Named moves, each a turn or a mirror, and the order they were made in; the first pair answered:
R (before -> after):
[-14  -4  -4  14 -26 -36 -10  -4 -23  20  28]  ->  [  0  21  12  24   3 -32   8 -27 -24   3  25]
[-29 -44 -24 -38   1 -17 -20  36  23 -42 -29]  ->  [ -5  -4   3 -20  50  -8  10  -4  20 -73 -31]
[-39 -49 -10 -10  -3 -13  11  -6  18 -20 -19]  ->  [-27 -28   6  -3  22  -9  28 -26  17 -35 -20]
J (before -> after):
[ 22  40  21   2 -30  29 -27 -14   5  44  -5]  ->  [ 18  44  42  32   6   8  22 -35   0  11   6]
[ 25  27  34   9 -10 -28  16  21 -18  33  39]  ->  [ 27  26  27   0 -19 -23   2  28 -17  42  36]
[-21 -13   4  26  16 -17  49  -5 -15 -27  24]  ->  [-14 -20 -32 -19 -39  14 -27  28  -7  22   7]
D (before -> after):
[-29 -25 -11  14  -1 -12  22   2 -16   4   5]  ->  [-11  -2   5  23   3  -6  29 -10 -25  17  12]
[-28 -17 -12  -7 -33  21 -47  25   9  28 -11]  ->  [-35 -28 -13   2  11 -23   1  56 -14 -21  -2]
[-17 -12 -18  -3  11  -1  -1   9  19 -29  -6]  ->  [  6  16   3  11  27  -4  20   3   1 -23   7]
Pairs:
(two moves a pair)
[ 34  19  -9   5 -12 -23  18  42 -39  16  26]  ->  [  7 -14 -35 -15 -44  -9 -22  43 -10  23   6] => D then D
[ 23 -12  16  10   0 -13   7 -22   9   0  31]  ->  [  4 -37  -2   0  -9 -15  -6 -13  21  -8  20] => D then D
[ -2   2   0  15   8  12  -3 -16   5 -26 -11]  ->  [ -5  -7 -12   5  10   5  -5   3   0 -32 -13] => J then D
[-21 -24  -5  26  34 -16  34  -1   7 -42  -4]  ->  [ 10   6  18  40  26 -19  46   2 -20  -5  20] => R then D
[ -4   2 -19  -7   2  -5  -8  22  -5  -8  -2]  ->  [  8  17 -11  -4   7  -4  -2  19 -14  -2   4] => D then J
[ 33  -1  -9  -7 -10  36   6   2  20   1  -5]  ->  [ 17 -17 -12  -1   8  16  25   8  23 -27  -6] => D then J
[ 11  -3  -3   2 -38  36 -40  -9  -2  -7   0]  ->  [  2  -6  -3   7  12  12  -2  -5  -7 -65  -3] => D then R
[-16   4  11  10 -15  26   1 -19  30  19 -18]  ->  [-34 -20  -5   1  -6   7   6   5  29  -6 -22] => D then J
[  7 -10 -48 -24 -45  34 -70 -15   8  -7 -23]  ->  [  2 -13 -41 -10  32 -20   3  10 -19 -89 -14] => D then R
[-39 -45 -12   1 -30 -22  -4  37  -2   7  10]  ->  [ -6 -15  -6  -6 -31 -19  -8  54 -26  32  21] => D then J
[ 21  22  -9 -10  -2  26 -10  13  -8  16   8]  ->  [ -3   2  -4   8  29   1  27   5  -3 -26  10] => D then J
[ 30   4 -14 -26 -34  -9 -15  43 -18  47   6]  ->  [ 30  20 -10 -30 -28  32 -37 -10  16  35 -22] => R then D
[  3   9  -5  -8  25 -15  14  31 -21 -15  -7]  ->  [ 13  20  -6 -14  26  -4   5  27 -19 -12 -12] => J then R
[  0  -6 -12  -1 -11  -9  19  30  13 -20   4]  ->  [ 19  18   2   3 -28  15   2   7  14  13   5] => D then D
[  7   6  -8 -15  -4  10 -23 -10   1  -6   4]  ->  [ -1  -2 -11 -10  11  -5  -7  -2  -3 -27   5] => D then J
[-27 -17  12  29   8 -24  31 -19  11 -40   5]  ->  [ -6  -1  26  38   0 -30  40 -10 -11 -14  24] => R then D
[ 22  29 -15 -20  15   6 -22  -3 -24  -6 -11]  ->  [ 16  28 -12 -16   6  17 -29 -22 -12   1 -14] => J then D
[ -2 -10  34  43 -18 -44  47  19 -36  41  50]  ->  [ 37  45  52  38  18 -12  42 -19 -33  28  36] => J then R
[  6   4   6  25  15  -6 -14 -24  -9 -10  29]  ->  [ -7 -14  -2  25   1 -16 -15 -10  -9  -4  34] => R then J
[-26 -32  -8  11  -6 -17   4   7  13  -8  -6]  ->  [-10 -16 -16 -10 -16   8 -28   8  17   9 -19] => R then J
[ 32 -11   1  24  -4   8 -14 -11  21   6 -14]  ->  [ 29 -13   6  32   4   1   0 -15  20  -2 -10] => R then J
[  7  11  11   8  14 -16  18  15 -46  13  46]  ->  [  4  17  25  24   8   1  19 -23 -30  21  45] => D then J
[  2 -11  -4   8 -47  -9  -3  21 -24  22  17]  ->  [ -6 -15   2  20 -24 -27  24  19 -28  -4  23] => D then J
[  8  29 -13 -27  53   1  -9   8  -9 -29 -24]  ->  [-14   3 -12  -8  53 -25  17  18 -11 -39 -11] => R then J
[-26 -31  -5   1 -44  11 -33   4  14  30  -1]  ->  [-18  -7  34  43  -8   1  23 -39   8   9  15] => J then D
[ -6  11 -39 -46  12   7 -43  41   5 -29 -29]  ->  [ 31  70  23   6  41  16   8 -22  -9 -18  -3] => J then D
[ 20  17 -45   2   5  14   2  -4   8  -6 -53]  ->  [ 13  12 -35  19  21  -1  28 -10   5 -23 -45] => R then J
[ 10 -14   8   4  -9  -9 -21   6   3  -6   4]  ->  [ 15  -4  14   5  -3  -1 -20  -8   6 -10   0] => R then D
[ -6 -19 -29 -29 -14  29 -44  21   0  -4  -6]  ->  [ 11  14  -8 -17  25  44 -25 -20   6 -32 -16] => R then D
[ -8 -17 -27 -26   9  -8  -8   3  12  -4 -22]  ->  [ 13  15   3  -1  31 -10  26 -21  -3  -4  -6] => J then D
[ 12  17  -2  -5  38 -27  23  27 -31 -32  16]  ->  [ -4 -10 -18 -13  10 -35   8  51 -29 -16  21] => R then J
[-33 -31  -4   9  33 -46  10  36   0 -39  18]  ->  [-23 -31 -28 -25  -3 -19 -45  56   6  -2   5] => R then J
[-12 -47  29  59 -64  14  38 -50  19  50  32]  ->  [-16 -38  36  65  -7   6  71 -72  26 -15  17] => D then R
[ 17   2 -22 -32  31  25   5  44  -1 -28 -16]  ->  [ 40  36   4 -17  33  37  14  16  -8  -9  -6] => J then D
[ 18 -12 -22   8  40 -16  -9  -2  26 -51 -28]  ->  [ 50  18 -20  -7   9  13 -48   0  17   2 -27] => D then J
[ 28  13  41  12  -6  -5  11  18 -26  21  33]  ->  [  9 -16  18  -5 -40   6 -24  26  -6  36  21] => R then D
[-13  -6 -22 -16  -1  26 -18  -8  32 -28 -26]  ->  [ 23  38  13   6  27  17  19 -19   3 -23  -4] => D then D
[-14 -17   0 -12 -48  31 -44 -17  33  20 -10]  ->  [-44 -51   6  17 -42  -9   0  -8  28   2   9] => J then R
[ 15   8  19  -3 -49  10 -20  14  -8  73  20]  ->  [-34 -39  18  25  10 -46  54  16  -1 -18  22] => D then J
[ 29  44  -3 -31  47  15 -11   5  -8 -30 -24]  ->  [ 25  38 -12 -40  29  27 -33   4   1 -17 -30] => J then D
[ -3 -10   4 -19  25  33 -36   9 -20  10   4]  ->  [ -6 -11   5 -16  44  23 -20  11 -23 -11   4] => D then R
[ 15  33  18  -1   6  25 -16  -4 -11  -8  16]  ->  [  0  19   9  -9   3  33 -30 -10   6 -19   3] => D then R
[-13 -13 -14  16   4  -2  24 -22   3 -23   5]  ->  [-19 -28 -27   4 -21   0   3  -4   6  -7   3] => R then J
